(in the rows, 128 means zero)
Each run below is a few steps of one of 6 hidden systems, one row a step.
run 1, W, 11 rows:
[[123 151 142  53  96  74 106 159  91 112 168 130 144 156 134 130  97 138
  148 142]
 [153 151  81  95  91  49 104 148 100 128 121 144 129  93 144 149 153 130
  105 134]
 [103 132  75 123 118  73 141 136 131 132 165 199 122 133 122  86 150 131
   89  94]
 [135  94 103 139 108  79 152 141 152 104 168 159 126 182 176 157  97 135
  122  83]
 [159 183 117 167 103  94 178 112 110 147 170 148 143 137 163 169 116 119
  143 124]
 [113 170  70 116  84 110 162 125 111 138 113 152 111 147 134 105  97  88
  184 132]
 [132 112  72 180  59 116  83 114 123 145  84 142 114 141 158 123 126 107
  139 108]
 [117 131 130 189  76 153  98 115 119 158 184 158 128 141 149  83 151 142
  160  96]
 [105 118 154  99  69 145  93 131  96 137 160 126 133 152 179 138  87 148
  180 123]
 [148 170 127 109  72 108  55 106  65 146 139 127 133 115 142 151 128 133
  124 162]
 [107 143  93  77  99  81  63 148 126 136 154 165 125 121 105  71 157 132
  139 128]]
run 2, Y:
[[150 115 122 120 143  93  85 124 202 129 116 122 146 179 132 163 107  96
  172 134]
 [119 168 174 184 108 101 150 163 104 167 100 118 184 115 154 121 142 131
  136 112]
 [ 93 144 111 110 118 170 169 146 102  81 113 153  71 130 142  90 169 123
  168 106]
 [134 132 124 127 111 149  66  73 184 109 108 147  88 122 164 144  89 123
   83 110]
 [146 179 177 160 118 116  99 133 142 144 190 110 164 155  82  87 104 131
  134 136]
 [119 106 125  86  82 113 140 201 116 124 111  83 124  87 139  95 123 152
  179 120]
 [120 132 103 119 110 150 127  90  72 122 117 150  91  70 136 129 138 147
   47 130]
 [147 101  93 112 157 119  99 100 159 109 195 147 110 175  67 117 127 116
  117 145]
 [155  83 142 131 120  70 123 161 153 162 137  91 183 117 147 168  95 150
  130 123]
 [121 151 125 132 130 128 208 146  37 142 134 134 142 104 129 142 168 135
  141 146]
 [118  89  60  95 140 141 129  91 134 102  88 160  77 153 139 157 144  94
  143 136]]
run 3, P, 11 rows:
[[158 139 160 205 123 116  90 131 136 177 126 109 178 120 129 145 169 127
  142 133]
 [ 80 124 118 112 121 173 171 140 122 151 143 154 117 108 147  87 161 135
  208 112]
 [116  76 147 113 116 174  77 108 103  93  69 116  96 139 163 165 127 136
  101 127]
 [149 199 176 131 145 145  71  93 149 134 171 131 133 111  96 111 153 132
  117 150]
 [ 90 118 150  50 134  91 134 180 158 138 125 122 159 130 137 108 102 134
  183 122]
 [130 123 144 131 123 109 133 169  63  97  78 116 123  99 128 134 174 152
   67 123]
 [136 167  93 101 156 138 150  96 170  89 158 156  73 107  94 100 131 115
  101 129]
 [130  91 142 113 144  82 127 139 170 130 115 109 166 168 120 151  45 122
   95 124]
 [169 160 138 191 129 102 190 167  89 131 150 102 149 119 103 130 167 133
  135 132]
 [118 107  51 114 120 149 191 110 144 132 104 141  84  92 142 128 116 108
  164 124]
 [130  81 130 187 122 160  88  86 117 142  91 117 134 168 107 138  92 113
   74 137]]
run 4, E, 11 rows:
[[163  97 113 100  78 126 116 171  87  98 122  58 101 100 114 130 102 151
  138 144]
 [155 123  74 133 112 128 114  95 100 174 158 124 117  57  85 119 136 136
  104 162]
 [122  61  87 119 140 101 128 123 110 145 173 140 144 178  70 119  96 125
  103 143]
 [153  61 119 130 153 101 132 147  88 134 138 121 153 131 137 200 185 147
  122 144]
 [107 142 106 109 168 139 196  98  87 152 164 183 132 124 130 155 175 121
  142 146]
 [116 113 108 118 164 136 135  96 127  96  83 161 114 206 135 173 132  85
  130 137]
 [129 158 158 183 151 117 105 122 152 143  96 159 155 145 162 153 196 110
  141 111]
 [ 71 151 161 120 130 147 161 142 159 126 133 170 130 151 172  90 131 127
  174  84]
 [124 152 172 127  96 169 103 128 133  76  64 105  90 125 184 142 102 130
  124 107]
 [146 216 157 148  93 135  74 109 163 141 142 117 121  91 124  86 118 126
  133 129]
 [106 117 130  94  84 101  99 166 164 134 124 102 139 128 113  63  54 134
  140 111]]
run 5, E, 11 rows:
[[143  98 110 110 147 123  84 105 107  69 121 144  92 181 109 155 144 119
   66 135]
 [152 143 136 133 168  76 115 115 172 156 168 161 171 115 146 173 170 132
  120 128]
 [ 84 142 132  97 142  94 217 164 110 117 126 157 151 163 151 128 103 121
  143 107]
 [161 149 108 146 118 137 137 133 121  63  67 122  70 127 161 159 175 110
  130 114]
 [129 174 110 188 125 139 124  77 192 163 150 165 124 112 140 107 120 109
  127 106]
 [116 103 162 154  95 119 132 163 146 120 127 107 150 195 143 110  64 130
  150  95]
 [153 138 149 145  75 152 115 159  96 128 116  82 114  68 170 140 166 157
  168 124]
 [103 153  93 108  92 169 123  81 112 156 154 145  96  94 107  78  84 123
  139 145]
 [142  80 125 128  99 115  46 124 118 119 112  98 135 177  96 130  88 125
   94 144]
 [137 112 142 121 124  88  97 157 111 172 176 129 171  81 126 128 184 166
  133 135]
 [ 83  98  98  47 139 126 179 130  84 116 156 161 116 128 126 126 107 141
  116 136]]
run 6, B (11 x 20):
[[133 133 102  35 141  92 162 136 131 115 137 108 118  97 105 141  77 129
  117 157]
 [146 109  75 132 131  70 131 137  93 132  98 124 137 132  67 124 123 112
   62 151]
 [129  90  65 156 154 101 159 146 167 127 146 162 117 141  92  98 184 114
  139 102]
 [119  65 109 155 145 130 203 122 145 136 147 148 134 153 172 172 103 135
  128  93]
 [178 154 130 179 139 144 171  91 104 121 150 116 123 160 133 196 125 106
  146 152]
 [134 155 103 141 114 129 115 107 140 166  72 121 139 129 136 149 131  83
  204 158]
 [ 87 109 149 183 103 167  90 121  95 164  71 137 151 152 143 106 148 121
  140 115]
 [118 122 188 147 128 198  80 121 144 108 159 131 104 134 153 113 182 154
  161 106]
 [117 141 194  72 131 156  97 109 150 133 144 110 136  93 166 153  80 155
  128 137]
 [133 184 179  87 128 116  98 143  79 112 110  93 143 119  84 118 115 131
   91 171]
 [119 130 103  75 131  95  94 165 143 108  95 132 107  83  92  81 179 135
  115 129]]
run 7, Y (11 x 20):
[[110 102 128 146 170  98 155 116 130 184 136 150 179  92 104 129 124 144
   59 128]
 [133  89 133 107 179 131 193 165 104  79 147 116 119 177 103 151 152 134
  141 137]
 [161 125 110 124 160 123 152  98 169 140  80 121 124  81 169 206 131 116
  131 138]
 [109 162 132 174 163 134 175  99 111 154 106 147 159 177  85 114 114  86
  128 144]
 [139  92 133 161 122 147 128 168 162  90  71  91 108 161 142 128 157 116
  186 104]
 [113 159 156 186 124 181 145  91 149 162 114 141 127  72 173 123 133 140
  114 105]
 [ 95 139 158 109 133 193 125 116 126  98 143 119 104 181  97  79  91 120
  161 137]
 [158 125 163 119  98 141  45 136 160 124  87  69 118  85 139 136 117 141
  129 136]
 [ 99 155 150 131 138 141 130 130 107 169 149 135 151  79  73  58 146 147
  101 136]
 [109  56 127  66 146 139 120 163 132  76 127 111  96 138 105 109 124 151
  109 121]
 [173 133 148 126 162 115 117  99 144 135 147 115 136  67 128 180 133 151
   57 145]]
run 8, P:
[[118 126 156  92  88  89  58 149 148 164 138 114 163  89 148 113  95 159
  122 119]
 [111 133 138  96  99 113 132 175  54 106 171 127 122 116 108  80 156 165
  116 124]
 [155 112  78  63 117  99 111 128 133  78 145 135  74  99 138 151 129 141
   94 128]
 [134 133 112 118 137  69 116 102 121 149 164 159 161 143  97 138  85 125
   46 140]
 [155 130  96 131 131  60 169 174 123 110 176 141 142 185 109 131 145 115
  160 124]
 [136 102  70 157 112  91 178 125 121 141 105 161 122 110 183 177 140 123
  109 102]
 [115 144  95 186 117 156 145  72  98 131 143 174 109 185 124 121 114 100
  108 122]
 [157 128 126 171 100 122  92 115 182 128 138 124 127 180 165 158 113 107
  187 113]
 [108 148 156 177  79 138 120 126  96 187 127 138 166 105 183 127 133 145
  156 109]
 [101 137 123 114  74 180 104 131  80 102 127 138  78 142 149  94 148 133
  180 125]
 [138 125 141 107  89 140  20 103 152 121 115 124 105 100 158 135 121 145
  104 124]]
run 9, B (11 x 20):
[[132 131 123 130 128 108 225 156 153 118 111 115 127 116 175 160  92 126
  152  98]
 [161 165  98 188  93 151 171  98  73 121 100 111  97 118 134 152 115 110
  111 143]
 [137 139  77 166  92 152  99 101 166 145 107 123  98 132 111  90 120  90
  185 132]
 [107  70 153 182  87 154 105 142 135 173 126 100 162 136 143 103  95 146
  150 104]
 [140 128 177 143 122 185 126 134  84 129 198 100 126 118 126 125 163 163
  172 142]
 [119 116 125  47 126 151  87 100 115 146 140 120 121  98 132 160 104 138
  161 172]
 [113 120 148 105 138 102  56 116  93 148 116 131 165 153  77 120 122 127
   78 165]
 [117 114 135  96 171  92 104 174 154 111 145 150 140 135 102  99 213 140
  138 115]
 [ 94  95 136  82 169 114 175 134 133 114 133 173 133 111 175 162 132 154
   79  99]
 [161 177 133 126 163 112 164 105 123  69 136 141 103 161 119 168 114 109
   72 138]
 [159 167  87 132 132  72 145 138 191 124  71 122 125 114 129 142 121  90
  144 123]]
run 10, M, 11 rows:
[[155  65  77 134  91 128  74 130 131 155 117  90 114 103 111 132 138 129
  168 149]
 [100  75 108 158 134 139 119 104  84 194 168 162 160 126  97 112 156 143
  115 140]
 [120  71 131  99 149 151 118 119  99 116 160 145 128 189 145 176 156 129
  178 148]
 [150 141 124 122 160 120 108  79 122 163 113 150 145 100 157 209 169 115
  130 162]
 [ 85 170 145 104 166 106 134 132 105 140  90 170 164 165 112 116 170  96
  145 146]
 [111 117 151 116 140 126 107 153 162  90  62 147 113 136 185 148 182 131
  136  92]
 [120 186 168 162 161 138 160 109 162 115 139 164 128 102 151 119 152 137
   74  95]
 [120 175 180  96 143 134 168 153 167  75 120 104 117 155 133 115  72 119
  142 115]
 [166 165 136 145  92 119 128 154 147 106  81  67 108  61 132 124 100 135
   98 120]
 [113 145 111 144 108 140 150 153 127 125 149 118 112 105  68  31 109 133
  112 114]
 [132  48 120 123  97 155 112 140 152 108 149  86 101 134 123 114  70 153
  118 110]]
run 11, M:
[[105  73 124 166 130 119 108 159 124 144 137 154 141 120 111  78 193 157
   95  94]
 [117  82 142 119 161 159 171 117 143 104 207 156 115 155 154 152 133 155
  133 105]
 [172 154 131 116 153 124 151  85 127 127 131 105 130 124 139 214  81 113
  121 167]
 [139 180 106 127 127  86 127 149 110 145  73 111 148 131  77 110 145  87
  159 166]
 [ 85  76 106 140 112 129 115 167 143 136  69 144 124 121 140  81 172 131
  142  90]
 [116  98 155 183 139 178 141  98 138 110 173 162 110 142 161 131 147 155
   83  85]
 [155 167 173 110 153 153 149 100 158 112 184 111 128 151 132 167  80 120
  158 149]
 [146 173 140 103 111 104 121 143 105 149  64  73 151  89 120 149  99 111
  145 170]
 [ 96 132 102 130 102 129 106 160  90 123  85 134 106 104  91  53 184 127
  125 123]
 [ 98  55 125 130 138 162  94 115 177 111 156 159 101 139 138  96 134 153
   99  85]
 [166 122 179 142 160 133 138 103 139 124 203 118 151 145 131 181  96 155
   91 138]]
run 12, W (11 x 20):
[[ 96 128 124  86 107 110 105 158  85 121 143 128 136 173  68  62 104 123
  134 142]
 [168  71  99 122  96  87  83 159 131 113 126 113 113  99 161 168 165 156
  127 115]
 [100 144 127 131 142 113 154 105 101 172 198 189 154 104 125 109 146 155
   84 122]
 [128 100 107  66 131  99 138 141 128  79 149 137 114 200 134 156  89 117
  145 132]
 [176 163 100 160 127  71 124 114 140 159 113 136 154  98 151 187 158 109
  122 138]
 [ 77 155  99 130 131 124 179 143 114 134 132 182 128 157 105  61 150 107
  155 107]
 [139  82 108 147  94 136 115 124 147  93  88 131  95 162 196 174 111 123
  137  94]
 [145 201 150 195 110 146 117  82 127 164 172 148 141 115 138 122 134 123
  124 128]
 [ 95 142 136  81  92 136 121 160 127 113 121 114 120 163 126  84  80 118
  201 129]
 [157 126 121 159  65 115  68 132  92 134  77 101 123  89 165 156 141 137
  104 128]
 [103 151 126 128 112 148 104 120 121 138 199 164 111 109  94  49 160 151
  119 117]]

Which system made each run below?
run 13 (2 x 20):
[[127 162 172 113 148 135  73  91 187 142  91 133 140  95 172 163 123 123
  119 128]
 [108 190 190 129 145 120 111 158 114 106 106 123 150 159  83  71 140 121
  109 132]]

W
run 14:
[[ 87  91 135 151 128 159  99 117  78 133 161 164 134 184  90  81 153 136
  103 127]
 [132  70 155  81 153 141  74 122 146 117 153 134 130 136 165 184 160 155
  149 131]]

E
run 15 (2 x 20):
[[109 207 179 149 134 173 134 116 104  98 104 153 108 130 150 106 174 122
  122 114]
 [107 169 180  90 131 157  93 120 197  93  99 123 104 118 152 104 102 125
  136 106]]

M
run 16:
[[107 122 120 102 154 187 144  96 152  85  84 151  71 137 163 152 147 110
  152 122]
 [147 139 165 173 136 145  88  85 172 131  84 110 136 133 141 157  79 116
   70 123]]

B
run 17, 2 rows:
[[171 153 105 189 169 112 187 124 141 124 125 138 124 109 111 153 189 110
  116 126]
 [ 93 106  94 138 158 149 196  94 171 150 103 156 126 150 136 131  85  93
  149 114]]

P
run 18 (2 x 20):
[[152 109 138 171 110 129  98  97 158 140 183 111 140 160 101 121  53 134
   84 125]
 [164 132 140 131 115 100 150 177 119 149 177  73 161 123 103 129 118 141
  194 151]]

W
run 19:
[[ 80 138 139 121 122 194 138  80 119 144 104 130 117 128 121  96  53 117
  115 138]
 [161 116 163 144 115 161  50 133 125  93 114  69 111 151  80 114 135 128
  131 153]]

Y
run 20 (2 x 20):
[[160 137 151 177 127 137  60 111 123 151 175 110 146 132  73 106 161 138
  119 151]
 [ 92  65 130  88 129 121 138 175 146 165 151 117 156  98 126  94 132 157
  176 118]]

Y
run 21:
[[110  65 135 145 106 124  93 163 114 146 110 134 142 104 173 134 190 166
  140  96]
 [ 89 137 147 102 154 163 145  89 104 129 183 193 119 125 159 139 160 153
  114 120]]

Y
run 22 (2 x 20):
[[132 195 138 153 110  86 129 144 133 159 164 127 164 132  80  66 100 116
  123 131]
 [130  83  93 115  86  99 164 195 136 106 124 105 110 123 148 109 118 143
  168  95]]

P
run 23 (2 x 20):
[[181 136 148 151 133 100 144 167 184 125 158  68 143  87  97 116 106 148
  118 119]
 [116 100 108 115 125 134 218 149  97 156 142  94 134  80 108 114  81 145
  132 137]]

P
run 24 (2 x 20):
[[144 123 154 140 106 103  99 180 152  87 125  83 129 177  87  82  88 127
  118 113]
 [165 124 138 150 101 114 156 172 129 138 148  84 130  50 152 135 149 171
  132 108]]

W
